Each row is where one point has got to under a steady rotation. How many steps took it there?
The counts run from 0 to 189.
[-18 -42  11 -34  26  19  -3  38   4  31  21 -22  -4  -8 -36  -8 -22 -36
  -1 -56  15 -29  -7 -65 -26  32  12 -29 -32  50 -24 -27  23 -11  -8]  173
[-52 -47  -4 -83  17 -15 -21 -21   4  -8  39 -12   8 -25 -16 -64 -35  11
   7 -22   4 -10 -38 -38  10  43  16   1   8  24 -32  13   7 -11  -8]  66
[-53 -45   0 -67  -3 -34  15   8  51  22  20  18   9  -6 -22 -17 -47  33
  10  39  24 -43  -2 -13  15 -26  26   3 -20 -38 -18  11  15  -9   6]  160
[ 56  -8  15  31  11  49  26  19 -14 -46 -16   1  -8  13  -8 -10 -44 -41
 -25 -26  25  29 -20 -21 -19  20  52  28 -41  19  26   9   7 -45  -7]  107
[ 13  24  -9 -24  33 -26   3  46  30  -2 -18  24  26   1  -5 -21 -57  30
  12  15   7  -1   8 -59  23  17  60  48 -10  32  60 -11  14 -43  -5]  167
[ 11   5   6 -25  -2  46 -14  -1 -12  10  31  -6  20  18 -10 -27 -33 -50
 -39  51  29  -6 -24  32 -31  22  42  61 -25 -11   7  -7 -40  -6 -35]  102
[ -8 -33  15 -29  15  18  -3 -44   8  53  85 -21  -4   6 -22  42 -17 -17
   8 -24   8 -21  32 -28   5   3  18  26   9  38 -25 -21  27  55  26]  147
[-43 -22 -16 -58  32  -3   6   9  15  17  38 -19  17  -3 -19 -39 -37  25
 -10  16  35 -42 -53 -20  18   4  34 -33  -3 -32 -24  26  -1 -12 -15]  67
[ 10 -46  29  10 -35  14  44   8  22 -56  -9  27 -21   3 -28  21 -62  28
 -16 -37  13  -2   6 -23   9 -14  30  29 -41  -5  20   3  49 -24  24]  15
[ -5 -11  -5 -62   0  10 -20 -52 -18 -34  46   8  17   3 -15 -63 -48  -5
 -25   0   4  23 -34  28 -24  52  30  28 -14   4 -31  13 -15 -40 -15]  99
[ 22 -15  21 -12  26  40 -10  24  31  16  20   9   9 -20 -13  44 -41 -33
  14  53  26 -48 -14 -27  11 -25  23  54 -12 -22  52  18   4   2 -19]  42
[-32 -29  11 -48  21  -4 -16  27   5   8 -23  10  -8 -13 -52  25 -37 -22
  21 -64  13 -26  26 -47  -2  28  -3  -2 -44  51  14 -14  11 -18 -17]  172
[ 18   8  14  -3  40   9  32 -41 -10  52  45   4 -30  15 -14  51 -12 -20
  36  43  15 -28  29   2  33 -24  57  25   4  20  23  27 -12 -23  38]  149
[  6 -26  -3  -4  33 -42  46 -39  10  51  32  -5 -29  11 -33 -21 -47   3
  11  19   5  15  57 -30   6  -2  54   6 -15  15 -25 -19   6 -21  49]  52
[-23 -62  25 -41 -36  20  24 -33   0 -52  38  25 -14  -1   7  -6  -3  18
  33 -44 -34   8 -32  20 -10  -6  28  35 -29  23  -3  19  43 -34   3]  125
[ 27 -39  42  -7  26  43  17  39  12  28   4  -8 -26  25   0  11  -2 -51
  -1 -37   9  21   8 -53 -34   3  32  20 -40  24 -11   3  43 -17 -32]  140
[ -4   8   5 -43   0  -7 -26  41  30  62  24   2  29   3   1 -17 -44 -38
  18  56   0 -24 -17 -18 -16  16  33  49 -27   9  16 -43 -10  12 -27]  165
[ -5 -14  15 -29  49  32   3 -18  35  44  44  -7   2  22 -16   9 -46 -18
   1  59  44 -42 -12  -2  18 -19  23  27   2 -32 -11  48 -16 -12 -28]  38
[ -7  19   1 -17   0   0  40 -78 -19   6  33  23 -26  35 -54  44 -26  -4
 -21   4  26  -9  48  19  10  -7  29  34  -7  26   5  -6 -23  -7  52]  116
[-22 -53  25 -38  20  43  -2  -6  18  43  24   0  -7  15 -37  50 -21 -33
  -8 -55  14 -14  36 -36 -29   8   4   2 -36  22 -37  -4  34  18 -13]  143
[-32  -3  41 -54  11   6 -15   6  -9  -6  -5  31 -35  11  -4  25   0  -6
  54 -21  -6 -17   7   6  11 -13  29  20 -38  49  16  66  10 -65 -16]  31
[-26   2  -9 -38 -40  -5 -14 -17 -37 -38  17  17 -10 -23 -28  -1  -4   1
  31 -28 -28 -42 -35  19 -16  23   6  37 -40  62  58  -8  -9 -21  37]  91
[ 11  18  -9  -5 -15  54 -18  32  15 -15 -13  23  34  23 -32  44 -47 -22
 -36  11  50 -61 -29 -16  -9  10  19  43 -30   3  47  -5  -4  -9 -43]  105
[  9 -14   2   2  20  58  26 -32  12  -1  57   3  22  23  -9  28 -40   4
 -26  50  48 -54 -36   6   7 -16  39  32  -2 -29  15  41   6 -13 -16]  8
[-14 -66  17 -22 -25 -15  19 -14  27 -32  34  12 -15 -46   8  -8 -26  11
  46 -25 -31 -17 -27 -18  10   2  24  16  -7  23  33  21  54 -17  42]  155
[  9  -7  -2 -20  22 -12  51 -18  -2  40  44   7 -10  47  14  -1 -18  -3
 -16  30  -1  36  36  -7 -28  -1  64  39 -20  31 -28 -21   4 -26  37]  22
[ -4  12  -1 -33  54 -12  12  46  11  11 -39   4 -28 -12 -35 -15 -43  -7
  13 -28  20  -6  29 -61  14  14  46  -5 -37  39  39   9   3 -63   2]  171
[ -8  33  13 -38  16 -19  14  -6   4  12   5  47 -10  21   5  43  -8  21
  42  -4  -6 -12  14   1  24 -13  61  55  -7  65  46  12  23 -39  12]  27
[-41 -60  10 -35 -27  20  34 -13  18 -39  32  19   0  14   2  -6  -6  48
  10  -7  11 -18 -40   3  -1 -29  22  -6 -32  -6 -19  16  69 -32  -9]  126
[  3  -9 -15  -6  10 -12  37  14  -1  70  80 -25  -5   8   6 -15   0 -22
  12  43  -8 -11   7 -34  -8  -5  55  23  -7  45   7 -47  17  10  33]  55
[  6 -30   7  -3 -10  10   4 -43  10  15  78   5   9 -11  -3  35 -11  -5
  40 -15 -31 -36 -10 -25  14  -9  29  55  25  52  37  -8  42  19  37]  151
[  1   8  18 -24  12  23  -7  29  25  -9 -40  48   9  14 -23  51 -51  14
  -1 -32  21 -26  23 -40  18  -4  31  48 -26  22  36  15  30 -39 -26]  138
[-10  14 -14 -34   9   8  -1   1  45   3   9  42  35  37   5  20 -57  43
 -11  15  26 -21 -12 -19  12  -6  55  63   5   0  23   1  25 -18 -36]  134
